(in the rows, 128 means zero)
A single turn carries every row of the set below to another of its rows. Some are shown first; where does it send the rows asked next?
zot: [124 125 145 111 119 135 140 140 147 135 144 145 147  79 135 135 143 112
 142 124 132 121 116 104  91]
viri: [132 118 159 106 117 139 127 136 130 148 134 101 139 106 148 150 103 102
 143 140 133 101 140 128 134]
Pozud: [141 131 144 129 117 146 118 105 129 150 135 108 158  74 117 144 145 130
 156 138 117 110 117 108 150]
digu: [129 138 145  99 109 127 133 143 146 142 138 142 146  92 130 139 143 128
 149 119 136 136 107 102  95]
doriv: [133 127 148  76 102 141 123 135 123 140 129 107 138 110 158 130 126 126
 145 124 139 127 120 135 135]
noz: [126 134 146 103 158 155 121 148 134 131 146  91 127 112 137 113 121 112
 155 129 123 118 129 136  96]
liraz: [124 116 149  86 117 141 121 146 123 139 148 113 139 115 161 127 118 114
 141 132 130 117 141 143 127]
fab: [119 123 135 151 128 148 122 148 144 141 143  85 139  79 118 129 132 121
 128 141 120 105 123 132 126]
tus: [122 138 142 125 125 145 136 136 144 147 145  70 154 102 107 143 144 147
 145 136 137 124 109 115 120]
fizus: [129 142 153 121 153 144 123 143 140 139 144  86 120 113 125 137 104 104
 159 130 121 110 124 128 106]
vufo: [135 135 138 136 118 149 112 136 126 132 149  92 139  95 110 117 149 147
 166 116 107 127 108 152 138]
kud: [130 140 145 102 124 152 114 131 125 142 161 115 167 107 131 118 165 146
 153 130 131 140 134 115 128]
guvil: [121 142 149 116 132 148 123 140 135 150 165 107 160 106 130 135 149 129
 133 143 145 129 144 100 124]
fovu: [136 113 167 107 107 147 144 116 141 130 146 116 160 119 142 148 122 101
 164 116 118 106 120 119 129]
nati: [139 149 152 102 107 120 124 139 138 149 135 137 143 100 118 146 138 138
 169 117 132 140 108 109 106]
kug: [142 126 156  96  94 137 115 129 125 133 137 123 141 120 148 130 122 120
 168 109 112 124 116 145 144]
Fovav: [132 124 146 103 146 160 123 134 141 118 144 105 143 113 137 103 134 113
 167 114 106 120 114 135  94]
defu: [131 127 137 101 130 145 132 122 155 134 115  91 140  93 129 131 121 115
 148 126 118 111  88 110 103]
pepon: [126 139 127  90 123 132 118 136 146 139 121  95 122 100 135 125 117 127
 145 124 118 124  86 124 110]
zukur: [133 146 150 126 134 132 118 138 145 137 146  99 118 120 117 140 102 109
 172 115 103 115 104 133 117]
muve: [133 120 159  91 110 145 143 123 136 142 128  98 150 105 149 151 119 110
 144 132 144 109 122 113 130]
ruli: [133 119 148 124 138 141 124 139 120 134 152 145 132  70 132 127 136 110
 164 126 114 110 139 138 104]
megik: [127 134 128 119 117 138 109 125 122 154 139 108 136  66 131 136 139 132
 132 146 126 114 122 119 151]
gur: [133 127 144 161 122 150 120 133 139 134 144  90 141  84 106 131 136 125
 157 124 104 106 113 140 138]
fuluv: [122 139 143 144 111 134 111 137 138 138 179 138 143 103 126 133 138 115
 145 121 103 120 126 121 145]
rotol: [113 126 135 134 115 141 124 150 153 128 170 109 159 116 116 116 150 137
 143 116 105 129 109 132 114]
dalo: [130 147 134 104 122 127 110 140 143 135 138 106 115 116 128 126 112 125
 163 111 102 128  89 137 118]
Zezo: [144 121 165 119 103 137 124 123 134 140 135 115 145 115 138 151 107 102
 168 119 112 104 125 131 144]
Padu: [131 112 156  94 108 144 128 132 130 125 158 129 152 125 153 125 127 112
 162 111 111 118 128 142 128]
Robet: [147 150 156 111 118 120 118 136 126 157 132 126 135  95 111 155 128 137
 181 124 130 131 119 118 114]
vari: [119 137 125 123 111 132 101 139 123 144 163 130 130  84 136 123 141 129
 133 131 112 125 123 133 150]
Rup: [140 130 149 117 141 135 114 142 110 147 143 131 123  73 126 135 130 123
 173 134 122 115 143 143 111]
Papes: [122 131 147 140 118 142 138 135 158 136 161  92 166 114 103 140 144 135
 153 121 114 121 105 114 117]
sav: [136 121 148 111 136 156 133 118 154 121 130 103 150 103 128 119 131 109
 166 115 103 110  96 117  99]
lom: [147 142 155 115 134 126 114 139 113 157 134 121 126  82 115 149 124 131
 180 134 129 121 135 132 116]
Velos: [143 133 149 118 116 151 115 109 127 139 151 119 170  97 117 127 162 140
 171 123 111 127 119 115 141]
Fuzim: [126 141 134 114 124 147 119 142 126 142 144  76 141  96 116 122 151 158
 151 129 132 134 111 140 129]
feniv: [122 141 154 144 123 140 125 135 145 146 174 119 155 106 120 148 135 110
 139 134 125 116 137  99 133]
Tero: [128 116 148 123 129 142 136 138 137 130 151 149 142  71 135 131 140 103
 151 124 119 110 127 119  96]
vizol: [109 124 126 131 123 144 117 161 145 135 158  98 143  96 128 111 143 133
 122 134 118 123 121 138 116]

kud goes to fuluv
gur goes to tus
zot goes to Rup
Where do these go?
liraz goes to kug
dalo goes to sav

A single turn carries every row of the set below to another of its rows. Some are shown first; where does it send the rows asked next?
Menit: [133 115 115 158 148 145 121  85 113 152 116 131 174 120 146 146 130 146
 143]
dipen: [112 114 140 146 115 157 128  99 102 146 143 107 156  95 160 151 118 150
 148]
vono: [109 150 137 157 131 183 123 135 118 147 161 116 136 109 147 138 112 145
 129]
Vun: [137 130 110 154 128 155 134  84 138 126 132 138 150 156 145 145 141 135
 139]
Kuz: [140 175 116 151 120 173 136 117 128 136 135 125 130 140 146 145 120 131
 126]
Vade: [130 116 121 156 140 143 123  83 112 150 117 136 175 113 144 142 129 146
 145]
noba: [131 134 129 140 126 172 131 112 101 164 128 107 125 132 118 145 118 124
 145]
lor: [130 118 124 150 147 142 120  85 115 138 113 133 170 112 138 138 133 142
 139]
mudo: [121 117 139 144 119 156 127  99 105 150 136 103 156  90 151 149 116 157
 144]
ditak: [135 131 129 144 122 173 135 109  97 164 132 106 129 133 117 147 114 126
 142]
Bifu: [140 135 125 143 120 170 131 103  95 164 131 104 124 129 121 148 119 127
 142]
leg: [127 140 134 166 129 163 114  99  85 136 151 143 157 124 130 117 110 145
 136]
zimu: [137 128 110 156 132 153 141  90 137 133 132 148 149 156 143 147 133 134
 132]
foduf: [109 141 118 144 114 152 117 110 149 160 155 117 147 135 125 150 142 143
 128]
Sis: [107 150 127 158 124 178 131 138 112 144 167 118 136 111 141 140 112 145
 129]
vuv: [131 128 136 164 128 156 125  78 127 129 157 129 151 125 170 158  99 132
 154]
rozo: [137 126 134 168 126 156 125  83 126 128 154 126 154 122 167 156  95 129
 154]
pidid: [111 142 120 143 116 154 118 111 148 157 154 118 151 137 128 160 143 147
 130]
kodi: [114 113 140 146 119 160 131 110  97 145 144 106 154  95 156 152 121 146
 151]
misi: [109 145 131 155 133 179 121 138 110 141 163 118 138 108 146 136 109 144
 132]
pazi: [144 174 113 163 122 173 139 122 127 132 137 122 129 134 142 144 123 135
 136]
dil: [131 126 135 157 124 153 131  81 124 130 159 125 146 128 166 158  97 132
 159]
Navaf: [138 176 119 156 120 180 138 112 125 143 136 121 130 141 143 147 115 133
 127]
dez: [110 152 136 153 131 173 135 133 122 146 162 121 137 101 142 133 110 149
 135]
fomu: [134 109 118 154 151 150 126  87 116 145 124 131 175 125 139 140 133 151
 146]
rel: [135 141 112 148 124 156 146  85 135 126 131 142 148 153 142 140 137 131
 141]
kela: [129 179 118 165 133 175 138 114 125 140 138 125 130 136 143 147 115 132
 125]
Rit: [107 140 128 155 125 172 126 137 114 135 163 114 131 103 147 144 111 145
 128]
rif: [132 132 130 143 116 170 137 107  97 159 128 106 128 130 117 147 122 124
 146]
nogon: [136 176 111 160 127 176 138 112 131 144 134 123 127 140 143 140 123 129
 133]
zaze: [126 140 130 160 128 165 108 103  90 136 160 141 159 125 129 116 113 148
 139]
Nodam: [130 111 122 150 150 147 119  83 109 146 122 132 172 117 147 142 127 153
 139]
Fudi: [140 157 101 143 151 138 120 104 125 149 139 119 145 115 172 155 129 144
 136]
danip: [116 118 140 143 116 159 129 107 100 145 142 106 157  91 150 153 107 146
 144]
vas: [135 157  99 147 155 135 116 102 115 152 140 121 148 121 167 151 128 142
 135]
vuvan: [136 152  95 148 151 137 118 105 121 151 141 123 142 120 170 157 131 142
 138]
nopaz: [107 134 121 146 120 151 116 108 149 153 159 117 144 136 126 152 140 138
 126]
seko: [136 125 134 164 127 154 130  86 127 123 159 131 149 126 169 157  97 135
 150]
Loba: [116 116 144 145 127 152 139 109  99 143 142 105 159  99 149 160 119 152
 144]
lugib: [137 131 119 162 132 159 142  82 138 129 133 144 139 150 140 143 141 140
 130]
botas: [122 138 136 162 121 163 114 101  83 135 155 139 156 128 135 117 116 146
 134]
Boka: [139 150  97 144 153 139 121 103 121 152 144 129 144 116 173 151 130 143
 135]
Febit: [107 137 121 144 126 155 119 113 147 158 155 117 147 133 126 152 147 145
 128]
Dugur: [134 131 106 149 125 155 139  90 140 132 135 147 147 155 140 141 137 133
 132]
voru: [127 138 133 157 125 163 111 101  83 132 155 141 160 125 135 117 112 143
 137]

fomu goes to rel
rif goes to leg
Where do these go?
dipen goes to Menit
vono goes to kodi
danip goes to Nodam
nopaz goes to Bifu
botas goes to rozo
pazi goes to dez
vuvan goes to foduf

A single turn carries every row of the set below to another of its rows. Some are shown first; where does it send the rows asked next?
vob: [122 163 107 122 126 137 128 135 145 137 125 127 141 141 143]
lodaz: [105 118 143 137 127 131 151 158 129 130 117 111 117 123 132]
Lelan: [114 118 134 149 124 163 133 137 134 129 117 111 132 140 128]
Mero: [114 125 131 127 124 155 145 135 138 121 112 107 142 145 112]
sep: [132 140 124  97 115 131 136 134 136 148 145 144 145 116 120]
dorar: [110 119 136 135 127 121 150 142 135 143 126 103 117 104 121]
pekuv: [119 120 139 124 118 114 128 126 151 132 127 139  99 118 152]
bem: [116 116 100 118 135 156 115 135 119 137 122 111 120 135 131]
vub: [112 124 124 128 123 158 146 141 136 123 112 102 139 141 126]
dade: [115  95 110 127 130 119 124 144 116 138 117 148 125 125 121]
Guv: [144 132 117 126 111 154 120 140 120 105 137 133 122 136 136]
Kalup: [118 141 110 128 122 151 130 118 156 120 130 132 145 140 104]
big: [122 129 122 125 123 126 108 111 158 121 138 158 117 125 121]
Dus: [107 116 136 143 132 127 144 152 124 137 114 111 113 115 135]
reg: [119 117 152 110 108 131 140 134 135 151 138 150 122 118 123]
Mudep: [130 145 111 120 125 146 138 148 142 111 131 109 108 117 105]
Bel: [131 133 111 132 110 125 132 138 139  98 146 144 126 110 119]
Vofov: [122 139 148 120 125 154 114 143 143 126 155 137 129 137 119]
Gidu: [119 115 150 112 107 136 135 139 141 148 139 155 116 121 129]
bag: [142 126 126 146 131 132 136 134 114 134 128 160 112 115 115]
fos: [115  94 113 123 123 116 117 148 125 135 113 143 125 118 122]
lifov: [115 108 104 127 136 156 115 137 117 135 127 112 118 135 123]
zif: [132 123 134 138 141 132 144 118 111 144 106 127 115 117 112]
tes: [122 167 102 126 126 137 129 139 144 134 133 130 137 134 137]
ref: [132 112 120  95 127 140 132 133 115 144 126 124 110 128 142]
Vorub: [116 128 104 143 124 126 117 123 159 129 142 155 122 119 117]
gan: [129 137 116 121 136 149 143 145 146 105 128 109 110 123 108]
dun: [133 128 140 133 142 127 150 117 118 142 110 124 117 114 114]
vasim: [108 123 133 125 133 103 128 144 142 133 129 136 102 106 140]
nuler: [120 137 120 122 129 138 143 154 145 147  92 132 112 131 134]
fevu: [132 132 120 128 107 128 134 138 138  98 150 147 123 113 125]
vaza: [117 133 117 123 132 118 104 117 156 125 132 157 115 122 126]
lufo: [121 134 110 116 126 145 130 108 156 123 124 120 153 133 123]
Siraz: [117 135 141 119 129 148 115 140 149 130 157 132 131 146 115]
Gedu: [131 155 106 135 134 136 143 147 120 152 131 120 128 125 115]
kuzis: [132 131 143 120 141 111 128 117 125 124 132 145 148 123 122]
Nom: [132 134 142 129 136 104 122 117 131 121 127 144 143 128 121]
pap: [111 120 136 121 131 103 124 129 142 142 130 139 105 104 136]
Gufuf: [118 134 112 124 128 148 116 114 154 121 125 137 142 141 101]
lopa: [123 138 112 116 124 134 142 148 138 145  94 130 109 138 137]

tes goes to bem
nuler goes to fos
Where do these go?
big goes to Kalup
Mudep goes to lopa
dorar goes to pekuv
dun goes to Gidu
sep goes to Guv
Mero goes to lodaz

